[-438  941  778 -534 -764  701  705]	-534

[[ 80  81 120  95 213  28 122]
 [189 189 156 177  79 232 154]
 [ 81  81 120  96 213  29 123]]	29

[176 155 175 178  54 218  60]	60

[[ 80 732 824 143 151]
 [128 729 799 162 158]]	128

[[817 854 343 511]
 [803 860 186 417]]	343

[[173  55 121  41  42 160]
 [112 210 155 222 222 123]]	42

[[2050 1674 2068 2087 2095 2113 1690]
 [7314 1214 7184 7808 7548 7537 1216]]	1216

[241  61 177 167]	167
---
[[-19.4 -52.5  49.8 -57.1  31.6 -18.7  62.5]
 [ -6.2  -0.5   7.6  32.0  17.5  22.2   0.1]
 [ 19.8 -20.5 -10.8  39.9   7.0 -12.9   4.3]] --> -10.8

[[ 14.6 -19.7  22.9 -30.4  13.0]
 [ 28.6 -24.1  22.6 -49.1  41.4]
 [ 21.5 -51.9   5.9 -49.7 -47.3]] --> 5.9

[[-11.7  12.6  27.3  28.7  17.1  28.6]
 [ 39.8  -9.9 -16.9  -2.6   3.2 -29.1]
 [ 36.4   5.6 -45.6 -50.5  -2.1  -1.1]] --> -45.6

[[-35.3  21.0 -56.0  21.1]
 [ 40.2 -15.9  58.2 -28.8]
 [ 41.0 -10.2  53.8   2.0]] --> 53.8

[[-14.0   1.8  32.4  31.9  12.5 -39.6]
 [ 35.9  18.3 -27.5 -32.9 -16.9  54.3]
 [ 20.4  12.9 -29.4 -29.8  -6.9  47.8]] --> -29.4

[[ -3.0 -13.3  25.6  21.6 -20.2 -27.0  -8.6]
 [ -3.0 -17.6  46.9  39.2 -35.4 -49.7 -12.1]
 [ -3.0 -17.6  25.6  21.6 -19.4 -22.6  -8.6]] --> 25.6

[[-25.3 -48.9  58.2  10.3 -51.5 -26.8 -20.2]
 [ 28.4  53.6 -65.2 -11.7  56.9  29.2  22.5]
 [-22.3 -44.9  54.4   9.6 -48.0 -26.7 -20.3]] --> 54.4

[[ 21.5  11.2   9.8   5.4 -17.2]
 [ -5.2  -7.7 -10.1  17.2   9.4]
 [-52.5 -45.7 -45.5  46.7  50.0]] --> -45.5

[[  9.4   3.4  31.7   7.1 -40.2 -40.6   8.1]
 [ -2.5  -3.7  43.3   8.7  -7.8 -24.4 -27.0]
 [ 21.6 -11.3  44.4  17.8  28.7  56.0  15.3]] --> 44.4
---
[ 30.1 -20.7  46.4  58.1] ans = 58.1

[[ -9.7 -51.5 -14.5  20.5  -1.8]
 [  8.1  43.5 -20.5   4.4  18.6]
 [ 38.8  -0.3  -2.4   5.6   8.3]] ans = 8.3

[[ 33.0 -30.9  36.0 -43.9  37.5  46.5]
 [  2.6   1.8   1.0  -1.4  12.2   8.0]] ans = 8.0

[ 35.2  51.3 -20.7  -4.3 -28.3 -18.5] ans = -18.5

[ 51.2   9.9  40.5 -13.5  60.5] ans = 60.5

[ 1.7 22.2 30.5 -1.2 54.2] ans = 54.2

[[ 30.3  17.4 -36.3  11.7   0.6 -16.9 -23.3]
 [-46.5  14.5 -22.7 -41.5 -59.4  17.8  -8.9]] ans = -8.9

[-56.0  49.3 -50.9  51.2] ans = 51.2
---
array([[-622,  364, -580, -563, -530,  431],
       [ 360, -479,  510,  567,  454, -423]]) => -479

array([[62, 68, 66, 76, 59, 75, 66],
       [67, 41, 66, 65, 69, 91, 45],
       [74, 44, 63, 90, 19, 81, 44]]) => 44

array([20,  1, 83,  9]) => 1

array([222,  61, 236,  74,  76]) => 61

array([7475, 7993, 7671, 8189, 2597, 7893, 9282]) => 7993

array([849, 654, 534, 242]) => 654

array([0, 6, 9, 8]) => 6

array([[252, 193,  52,  92],
       [222,  85, 216,  26]]) => 85
---
13.612,14.562,-4.223,3.957,-16.748,10.639,-15.693 -> 13.612

1.46,1.00,-1.50,-0.93 -> 1.00

15.658,-9.443,-10.976,6.815 -> 6.815

0.3,-1.7,-0.4,1.9,-1.6,0.1,-1.5 -> 0.3

1.577,-1.743,1.596,1.652,1.800,-1.566,-1.642 -> 1.652

0.21,1.42,1.11,1.74,-0.29,1.13
0.70,1.09,1.33,-2.25,0.13,-0.31
0.99,0.57,-0.86,0.76,0.41,1.98
-> 1.74

0.02,-0.10,-0.01,0.04,0.12,0.08,0.07 -> 0.08

-0.180,0.150,-0.131,-0.157,-0.120 -> -0.120

-0.08,0.18,0.03,-0.15 -> 0.03
---
50.8,-51.7,-50.6,56.1,-35.9,60.3
-6.7,12.5,23.2,-17.5,16.3,-22.7
22.4,-31.0,-20.5,29.8,-12.6,32.5
ans = -20.5

-13.5,19.5,-5.9,-8.8,26.4,-1.2,-15.9
26.7,-3.0,30.4,17.0,-3.6,-17.8,56.8
-9.1,-6.5,-23.6,10.1,-29.8,4.1,-5.5
ans = -23.6

-9.7,-33.9,58.7,-6.8,9.4,-28.4
-19.2,-33.2,41.1,-6.3,-9.9,-24.0
9.8,-38.2,-13.6,-19.9,23.9,5.4
ans = -13.6

-18.1,43.2,-56.5,57.4
4.5,9.7,-29.2,51.0
-15.3,20.3,-22.1,27.4
ans = -22.1

25.0,22.5,30.0,-45.0,-34.0
47.1,33.1,26.4,-27.3,-35.5
-38.4,-18.9,-35.7,34.7,41.9
ans = -35.7

-6.0,17.5,-8.4,-8.8
-4.7,11.9,-15.8,-8.8
44.8,18.2,-37.0,-50.9
ans = -37.0

-3.9,-8.2,35.2,25.0
-11.8,14.1,51.2,56.4
-22.8,-2.2,19.7,-21.7
ans = 19.7

-60.3,-64.1,41.6,-38.0,34.7
-52.4,-49.9,42.1,-46.8,57.3
11.5,6.5,-10.3,9.2,-5.4
ans = -10.3

29.4,42.5,7.1,46.5,53.5,51.6
-35.0,4.4,-48.5,-56.7,-13.2,55.0
-40.6,-18.6,43.7,32.6,44.8,23.8
ans = 43.7
---
[517, 27, 52, 718, -98, -670, 590] Out: 517
[57, 36, 43, 85, 5, 42, 19] Out: 57
[16, 72, 46, 35, 24, 97, 40] Out: 16
[-374, -291, -626, 642, -549, 843] Out: -374
[76, 18, 50, 62, 60, 78, 69] Out: 76
[63, 72, 83, 66, 22] Out: 63
---
[-25, -14, 28, -2] gives -2
[7, 4, 1, 7, 6, 6] gives 6
[-22, -5, -36, 47, 37] gives 37
[5093, 5185, 3028, 4914, 8359, 3797, 5568] gives 5568
[34, 188, 100, 138, 109, 76, 236] gives 236
[520, 133, 676, 987, 711] gives 711
[63, 231, 245, 66, 20] gives 20
[847, -73, -617, -484, -548, 239] gives 239
[381, 421, 625, 398, 189, -501, 434] gives 434
[40, 212, 139, 238, 245, 171, 195] gives 195
---
[ 33.8 -39.0 -29.0  -2.8 -24.7   7.4 -61.8] -61.8
[ 15.7 -18.5 -11.5 -12.3  10.9  56.1 -15.6] -15.6
[-13.9  46.5  40.5 -43.7   2.5] 2.5
[-45.9  56.0 -16.0 -34.0] -34.0
[-50.2   8.2  53.7  32.6 -14.9  13.9  -7.4] -7.4
[ 32.9  -2.0  23.3  46.3 -22.3  61.0] 61.0
[-31.3   5.7 -34.5 -30.8  49.9] 49.9
[-32.9  48.4   5.3  -1.0   1.0 -11.3] -11.3
[ 13.9  37.0 -59.0  -3.4 -49.9 -64.8  44.7] 44.7
---
-17.8	-57.3	-29.4	0.0	-36.2	7.6	17.0 ans = -36.2

-55.8	-54.4	-53.0	55.0
-38.2	-37.3	-36.3	37.7
32.8	32.1	31.3	-32.4
ans = 32.1

-39.2	53.0	-54.0	-61.0 ans = 53.0

-15.7	65.5	-18.6	-30.4	42.5	20.9 ans = -30.4

25.5	35.0	-48.4	15.9 ans = 35.0

19.2	-17.3	-43.7	58.8	-11.5	-37.8
34.5	-43.8	-16.0	20.8	30.6	-0.7
ans = 20.8

-35.0	-11.9	-48.9	-16.8	34.5	-9.7	-13.5 ans = 34.5

23.2	-3.9	12.0	-54.2	16.1 ans = 12.0
---
[-781  446 -229 -362  -46  555] >> 446

[[ 59 252 229 205 216 204]
 [135 210 240 199 212 109]] >> 210

[[46 58 23 18 78 55]
 [69 12 63 65 57 43]
 [28  6 49 19 34 29]] >> 6

[213 828 569 589 268 499] >> 828

[[1 4 3 5 6 2]
 [1 6 7 4 3 3]
 [7 6 4 7 1 8]] >> 6

[2220 6297 6743 3415 5955 7809] >> 6297

[ 411 -522 -188  505 -660 -376] >> -522
